In the data rows, zero lies at 4.5, halfway between 4 and 5.
Here is a table of points, one per row:
array([5, 2, 4, 4, 5, 4, 4, 6, 5, 4, 4, 2, 5, 3, 4, 3, 4, 3, 3, 4, 6, 7, 7, 5, 4, 8, 5, 5, 5, 3, 7, 3, 3, 5, 4, 4, 5, 6, 7, 6, 5])
array([6, 4, 6, 5, 3, 5, 2, 8, 5, 1, 3, 3, 4, 5, 9, 6, 4, 4, 7, 2, 6, 4, 7, 4, 3, 5, 5, 3, 7, 5, 4, 3, 5, 6, 7, 6, 5, 7, 5, 4, 2])
array([2, 6, 4, 6, 7, 5, 3, 5, 6, 6, 2, 8, 4, 4, 6, 2, 2, 2, 7, 5, 5, 3, 3, 5, 3, 1, 6, 6, 1, 1, 5, 7, 4, 5, 1, 5, 3, 6, 4, 3, 4])
array([3, 4, 4, 6, 6, 3, 6, 4, 4, 3, 4, 8, 1, 5, 3, 8, 5, 3, 8, 4, 1, 4, 5, 4, 8, 8, 2, 8, 6, 3, 1, 4, 7, 4, 6, 6, 3, 5, 7, 6, 4])
array([4, 3, 5, 5, 5, 3, 2, 1, 7, 3, 8, 2, 4, 5, 3, 4, 2, 3, 2, 3, 4, 3, 5, 3, 6, 7, 6, 2, 7, 3, 2, 6, 5, 4, 2, 4, 3, 5, 5, 5, 9])
array([3, 5, 4, 6, 5, 4, 3, 3, 3, 6, 4, 6, 5, 3, 4, 5, 4, 4, 4, 4, 6, 8, 6, 4, 7, 1, 8, 4, 7, 5, 2, 4, 2, 5, 4, 4, 8, 3, 3, 5, 7])
array([5, 5, 8, 7, 5, 2, 4, 4, 6, 3, 5, 4, 3, 3, 5, 2, 7, 5, 4, 3, 2, 5, 4, 7, 4, 0, 5, 4, 3, 6, 4, 3, 5, 0, 3, 5, 5, 7, 3, 4, 4])
array([6, 4, 4, 6, 8, 2, 4, 6, 4, 3, 1, 4, 5, 8, 1, 6, 2, 5, 0, 2, 5, 4, 6, 6, 4, 4, 5, 5, 4, 6, 6, 3, 1, 6, 4, 3, 4, 4, 4, 6, 2])
array([5, 7, 8, 7, 3, 4, 2, 3, 4, 8, 3, 6, 4, 5, 6, 5, 3, 4, 2, 6, 2, 5, 4, 0, 3, 7, 4, 6, 5, 5, 4, 7, 5, 5, 7, 4, 2, 7, 8, 2, 4])
array([5, 4, 7, 4, 6, 3, 9, 4, 0, 3, 3, 5, 6, 6, 6, 4, 7, 2, 3, 5, 6, 3, 3, 3, 4, 7, 8, 2, 3, 5, 3, 3, 6, 5, 3, 1, 4, 5, 3, 7, 5])
array([0, 6, 6, 5, 4, 2, 5, 8, 7, 5, 7, 4, 4, 3, 4, 2, 3, 5, 2, 5, 4, 2, 2, 5, 8, 3, 7, 4, 1, 2, 3, 6, 5, 5, 5, 5, 6, 2, 3, 6, 2])
array([3, 3, 3, 2, 4, 4, 4, 5, 4, 4, 5, 4, 1, 7, 2, 3, 4, 6, 6, 5, 5, 4, 4, 4, 2, 5, 7, 5, 3, 3, 8, 1, 5, 3, 4, 5, 5, 6, 2, 3, 3])
array([6, 3, 0, 5, 3, 4, 3, 4, 4, 5, 6, 5, 4, 4, 5, 6, 5, 6, 2, 5, 4, 3, 5, 4, 1, 2, 3, 4, 8, 5, 3, 5, 7, 3, 6, 5, 4, 3, 2, 7, 2])
array([4, 5, 7, 3, 7, 5, 2, 2, 5, 2, 6, 5, 5, 1, 4, 6, 6, 1, 7, 5, 6, 4, 4, 3, 6, 5, 2, 4, 4, 7, 6, 3, 3, 5, 5, 7, 4, 1, 6, 3, 1])
array([5, 3, 3, 3, 4, 6, 7, 7, 5, 7, 5, 7, 4, 6, 3, 4, 7, 1, 1, 3, 5, 4, 6, 3, 2, 3, 5, 6, 6, 5, 4, 3, 6, 7, 8, 3, 6, 3, 2, 1, 6])
array([5, 5, 3, 3, 5, 5, 4, 3, 3, 3, 3, 2, 6, 5, 5, 3, 4, 6, 4, 6, 5, 6, 5, 2, 3, 4, 4, 6, 0, 5, 3, 6, 9, 6, 5, 4, 6, 4, 6, 5, 4])
array([6, 7, 6, 5, 4, 5, 4, 8, 2, 1, 3, 4, 1, 4, 5, 3, 7, 8, 5, 7, 7, 4, 4, 4, 5, 4, 6, 6, 4, 1, 4, 4, 5, 7, 2, 6, 6, 5, 5, 4, 8])
array([5, 6, 2, 6, 6, 8, 6, 5, 5, 5, 4, 2, 3, 4, 6, 5, 6, 0, 2, 3, 2, 7, 2, 8, 5, 5, 6, 0, 5, 5, 4, 3, 2, 5, 5, 5, 6, 5, 6, 5, 2])
array([7, 3, 5, 2, 6, 4, 2, 1, 6, 6, 5, 2, 1, 7, 6, 5, 6, 5, 6, 5, 8, 3, 8, 7, 4, 5, 6, 6, 0, 2, 2, 4, 4, 5, 3, 4, 5, 3, 6, 6, 5])
array([4, 6, 4, 4, 2, 6, 6, 3, 2, 4, 3, 6, 0, 7, 5, 2, 2, 7, 4, 3, 8, 6, 4, 7, 7, 6, 5, 8, 3, 3, 6, 4, 5, 3, 7, 5, 3, 3, 8, 4, 7])
array([7, 5, 5, 6, 4, 2, 4, 6, 6, 5, 5, 7, 7, 4, 2, 4, 3, 3, 5, 4, 7, 7, 3, 7, 4, 6, 5, 0, 3, 3, 4, 3, 7, 3, 6, 8, 4, 6, 5, 3, 5])
array([7, 3, 4, 8, 2, 8, 5, 6, 3, 4, 5, 2, 5, 5, 4, 5, 6, 6, 3, 5, 5, 6, 4, 5, 4, 6, 1, 6, 2, 6, 2, 6, 4, 3, 2, 6, 3, 5, 3, 6, 3])
array([5, 8, 5, 6, 3, 7, 4, 6, 3, 4, 7, 7, 3, 5, 7, 5, 3, 6, 3, 6, 4, 8, 5, 3, 3, 8, 3, 3, 5, 4, 4, 7, 2, 5, 5, 4, 7, 5, 3, 7, 3])
array([4, 5, 3, 5, 6, 3, 5, 2, 6, 4, 2, 3, 4, 3, 5, 3, 5, 4, 2, 3, 4, 7, 5, 3, 5, 3, 4, 3, 4, 9, 3, 3, 5, 6, 4, 6, 3, 6, 3, 2, 4])
array([6, 6, 4, 5, 5, 4, 4, 6, 6, 4, 4, 4, 5, 3, 4, 7, 5, 4, 5, 5, 4, 6, 4, 5, 3, 6, 4, 4, 5, 2, 5, 5, 7, 8, 5, 3, 5, 3, 6, 3, 6])
array([4, 0, 6, 4, 8, 2, 5, 5, 5, 5, 5, 5, 6, 5, 4, 4, 3, 5, 6, 6, 3, 5, 1, 7, 3, 5, 7, 2, 4, 5, 2, 5, 3, 4, 7, 8, 4, 2, 4, 6, 5])
array([5, 5, 0, 5, 2, 5, 8, 3, 5, 4, 4, 5, 4, 3, 2, 7, 2, 4, 7, 3, 5, 2, 6, 1, 4, 4, 7, 4, 3, 4, 6, 5, 3, 3, 4, 6, 4, 8, 3, 8, 4])
array([3, 7, 4, 3, 5, 4, 5, 3, 5, 5, 2, 4, 4, 1, 4, 7, 4, 2, 6, 6, 6, 6, 3, 9, 4, 6, 2, 3, 5, 6, 4, 5, 6, 5, 3, 5, 4, 5, 1, 5, 5])
array([9, 3, 5, 6, 5, 3, 7, 3, 6, 3, 4, 7, 5, 4, 6, 3, 4, 5, 5, 3, 5, 6, 1, 2, 3, 4, 4, 5, 7, 4, 5, 4, 4, 6, 2, 2, 9, 4, 4, 6, 3])
array([6, 7, 4, 5, 5, 6, 6, 6, 9, 7, 5, 4, 3, 7, 8, 7, 4, 6, 5, 6, 4, 6, 2, 4, 6, 5, 2, 6, 3, 6, 6, 2, 3, 3, 6, 4, 4, 2, 4, 5, 6])
array([5, 7, 0, 2, 4, 4, 6, 2, 5, 5, 3, 4, 6, 7, 5, 3, 6, 5, 6, 4, 2, 3, 3, 5, 3, 5, 3, 4, 6, 4, 4, 4, 4, 5, 6, 5, 6, 3, 4, 6, 6])
array([5, 7, 8, 5, 4, 5, 4, 4, 4, 3, 4, 3, 4, 7, 2, 6, 5, 3, 4, 2, 9, 3, 3, 6, 2, 5, 7, 9, 5, 6, 4, 7, 5, 3, 5, 6, 3, 1, 6, 6, 7])
array([6, 6, 4, 6, 4, 5, 5, 4, 7, 8, 3, 4, 6, 4, 7, 5, 4, 8, 5, 3, 5, 5, 5, 5, 5, 5, 5, 3, 6, 4, 6, 5, 6, 4, 3, 3, 4, 0, 3, 3, 2])
array([2, 3, 7, 5, 0, 3, 3, 2, 3, 4, 3, 8, 3, 6, 4, 9, 2, 7, 5, 7, 3, 3, 2, 7, 5, 3, 3, 5, 4, 7, 8, 4, 3, 4, 4, 6, 7, 7, 7, 3, 7])
array([5, 6, 3, 6, 6, 5, 6, 6, 4, 8, 6, 2, 7, 2, 6, 6, 5, 7, 7, 3, 4, 4, 5, 3, 2, 4, 3, 6, 4, 5, 5, 3, 5, 2, 4, 3, 5, 5, 4, 5, 4])
array([3, 5, 6, 3, 2, 3, 3, 7, 2, 6, 1, 7, 4, 5, 4, 5, 4, 2, 4, 5, 2, 3, 9, 4, 6, 4, 2, 2, 3, 6, 5, 4, 6, 0, 2, 8, 5, 3, 5, 6, 5])
array([3, 6, 3, 5, 3, 5, 1, 6, 6, 4, 5, 6, 6, 4, 2, 3, 4, 3, 6, 6, 5, 4, 6, 5, 3, 6, 7, 6, 8, 7, 2, 3, 5, 6, 3, 4, 6, 4, 4, 6, 4])
array([3, 5, 5, 8, 4, 6, 4, 1, 4, 2, 5, 4, 4, 6, 8, 4, 5, 5, 5, 8, 4, 1, 8, 4, 5, 9, 5, 5, 7, 5, 5, 4, 4, 6, 7, 6, 4, 4, 4, 2, 4])
array([5, 6, 3, 2, 3, 1, 5, 5, 2, 5, 6, 4, 6, 4, 7, 6, 7, 5, 4, 2, 5, 6, 6, 6, 6, 5, 7, 6, 5, 6, 7, 6, 4, 5, 3, 4, 4, 5, 6, 3, 1])
array([2, 1, 4, 4, 3, 2, 4, 6, 6, 7, 8, 3, 3, 5, 5, 3, 4, 2, 5, 3, 4, 4, 4, 6, 4, 4, 4, 5, 6, 6, 4, 3, 4, 6, 4, 3, 5, 5, 5, 7, 9])
array([8, 3, 7, 3, 5, 4, 4, 5, 5, 5, 3, 6, 6, 6, 4, 4, 7, 4, 7, 8, 5, 8, 5, 5, 8, 5, 5, 6, 4, 5, 6, 3, 5, 6, 5, 2, 3, 7, 3, 9, 4])
array([5, 3, 6, 3, 4, 7, 5, 7, 4, 4, 2, 5, 3, 2, 7, 5, 3, 7, 4, 2, 2, 5, 4, 3, 4, 7, 7, 7, 4, 5, 1, 7, 5, 5, 4, 1, 6, 4, 3, 2, 5])
array([4, 6, 7, 2, 7, 3, 6, 4, 5, 5, 6, 6, 5, 4, 6, 4, 4, 6, 5, 7, 3, 4, 4, 4, 3, 5, 3, 4, 6, 4, 3, 4, 4, 1, 4, 6, 6, 4, 4, 2, 4])
array([6, 2, 5, 6, 3, 6, 7, 6, 6, 5, 4, 4, 8, 4, 5, 7, 4, 4, 2, 5, 1, 6, 5, 4, 7, 4, 3, 7, 2, 3, 8, 3, 6, 4, 4, 9, 7, 3, 4, 4, 5])
array([4, 4, 6, 4, 0, 6, 6, 1, 7, 5, 1, 4, 2, 5, 0, 4, 5, 5, 7, 6, 4, 2, 6, 4, 0, 3, 4, 2, 5, 1, 8, 6, 1, 4, 4, 2, 3, 3, 4, 4, 3])
array([3, 4, 8, 7, 3, 4, 7, 3, 0, 6, 6, 4, 5, 4, 6, 5, 5, 2, 2, 5, 5, 5, 4, 4, 3, 6, 2, 7, 6, 3, 5, 3, 5, 6, 5, 4, 4, 5, 5, 3, 3])
array([5, 4, 1, 5, 4, 3, 6, 5, 4, 2, 7, 4, 4, 6, 5, 6, 5, 2, 6, 4, 4, 6, 5, 4, 3, 3, 2, 4, 2, 4, 4, 9, 4, 7, 5, 3, 6, 2, 2, 2, 4])
array([3, 4, 3, 0, 5, 5, 4, 4, 6, 3, 4, 3, 3, 3, 3, 5, 3, 4, 2, 6, 8, 2, 3, 4, 7, 3, 7, 6, 4, 2, 4, 7, 5, 1, 7, 5, 7, 6, 4, 3, 3])
array([1, 5, 2, 6, 8, 5, 3, 5, 6, 3, 4, 7, 7, 5, 5, 5, 9, 8, 2, 3, 6, 6, 4, 4, 4, 5, 4, 5, 5, 3, 6, 5, 4, 3, 6, 5, 4, 6, 5, 6, 5])
array([5, 5, 7, 3, 7, 6, 6, 2, 4, 4, 6, 7, 6, 5, 5, 4, 0, 5, 5, 4, 4, 4, 7, 7, 5, 1, 2, 4, 5, 2, 3, 5, 3, 2, 6, 6, 4, 7, 0, 4, 4])
Along one direction, these points spread out more than along any other. Take the direction at right angles to it along which they spread out most. Then take the direction at right angles to both along which they spread out most. Go by this last direction. For each point below, how far along it does it lie, from 0 to 99? The average is 50, and the first point in the table lies past the average. One standard deviation of the points above along it is 16.
array([1, 3, 7, 6, 5, 7, 4, 3, 5, 3, 3, 2, 6, 6, 3, 3, 1, 2, 6, 4, 5, 6, 3, 6, 6, 1, 6, 4, 5, 2, 2, 4, 9, 5, 3, 0, 6, 4, 5, 5, 3]) 65
array([6, 2, 1, 5, 5, 4, 7, 7, 5, 7, 4, 4, 2, 2, 3, 5, 4, 4, 6, 9, 6, 1, 4, 5, 5, 1, 4, 4, 5, 4, 4, 5, 5, 4, 4, 2, 3, 6, 8, 4, 4]) 54
array([1, 5, 7, 2, 5, 7, 4, 6, 5, 6, 5, 7, 3, 7, 4, 6, 6, 3, 4, 4, 5, 4, 5, 4, 5, 8, 3, 4, 3, 7, 4, 8, 5, 2, 3, 5, 6, 7, 5, 3, 4]) 38
array([7, 5, 4, 4, 4, 4, 3, 6, 3, 1, 6, 5, 5, 1, 5, 0, 3, 4, 4, 3, 3, 3, 7, 5, 7, 5, 4, 7, 3, 4, 7, 4, 4, 3, 7, 0, 3, 3, 7, 6, 7]) 64
array([4, 4, 5, 5, 6, 6, 5, 5, 3, 4, 7, 4, 2, 6, 3, 8, 5, 6, 4, 4, 1, 6, 3, 0, 6, 2, 7, 1, 8, 5, 5, 4, 4, 4, 2, 4, 1, 4, 5, 6, 7]) 47
array([3, 4, 6, 2, 4, 8, 5, 2, 6, 5, 6, 5, 6, 3, 6, 5, 6, 7, 3, 3, 4, 2, 3, 6, 5, 3, 5, 2, 3, 5, 1, 2, 5, 8, 2, 7, 1, 5, 4, 6, 3]) 47
array([8, 4, 1, 3, 6, 5, 1, 6, 5, 5, 5, 5, 5, 7, 4, 4, 2, 3, 4, 5, 4, 3, 1, 4, 6, 4, 2, 4, 7, 6, 7, 4, 5, 6, 3, 5, 1, 4, 5, 4, 5]) 46
array([2, 6, 5, 3, 6, 9, 5, 3, 4, 5, 7, 6, 7, 4, 5, 5, 5, 3, 6, 7, 2, 4, 4, 8, 0, 2, 6, 2, 2, 5, 6, 7, 4, 3, 4, 3, 5, 5, 6, 3, 5]) 37
array([3, 1, 5, 5, 6, 5, 5, 3, 4, 6, 7, 7, 4, 2, 4, 3, 5, 6, 7, 3, 7, 7, 3, 4, 5, 4, 4, 1, 3, 8, 4, 3, 6, 6, 6, 4, 4, 3, 3, 4, 2]) 45
array([6, 8, 6, 4, 4, 2, 5, 5, 3, 2, 6, 3, 6, 5, 4, 5, 4, 7, 3, 5, 5, 5, 7, 6, 5, 6, 4, 5, 6, 6, 4, 4, 4, 7, 3, 3, 4, 5, 4, 3, 6]) 59
array([3, 4, 5, 4, 6, 4, 5, 8, 2, 5, 3, 5, 6, 4, 6, 4, 5, 6, 6, 2, 5, 4, 5, 4, 5, 2, 1, 3, 4, 5, 4, 5, 1, 5, 6, 5, 4, 5, 6, 5, 6]) 41
array([7, 3, 5, 5, 2, 5, 5, 3, 6, 2, 6, 4, 7, 5, 4, 3, 6, 5, 5, 6, 6, 3, 5, 6, 7, 4, 5, 3, 7, 5, 6, 6, 5, 3, 6, 3, 4, 4, 4, 5, 5]) 53
array([6, 4, 4, 6, 6, 3, 1, 4, 2, 7, 4, 1, 5, 3, 5, 4, 5, 4, 6, 3, 3, 5, 3, 5, 6, 7, 6, 6, 5, 4, 8, 6, 6, 6, 7, 5, 5, 5, 0, 4, 5]) 55
array([1, 3, 3, 4, 4, 4, 7, 4, 5, 5, 4, 4, 5, 5, 5, 1, 4, 5, 5, 5, 4, 8, 6, 4, 5, 5, 7, 4, 9, 6, 4, 7, 4, 6, 4, 7, 1, 5, 6, 7, 5]) 56
array([3, 4, 0, 4, 1, 4, 3, 5, 3, 7, 5, 3, 7, 6, 4, 4, 7, 5, 6, 4, 3, 4, 2, 2, 5, 5, 5, 5, 5, 3, 0, 2, 0, 4, 5, 2, 4, 6, 4, 2, 4]) 58
array([5, 7, 6, 7, 6, 6, 4, 4, 2, 6, 6, 3, 4, 6, 2, 4, 5, 6, 3, 3, 3, 2, 5, 4, 5, 4, 2, 5, 6, 6, 5, 7, 5, 8, 8, 6, 8, 6, 8, 5, 4]) 45
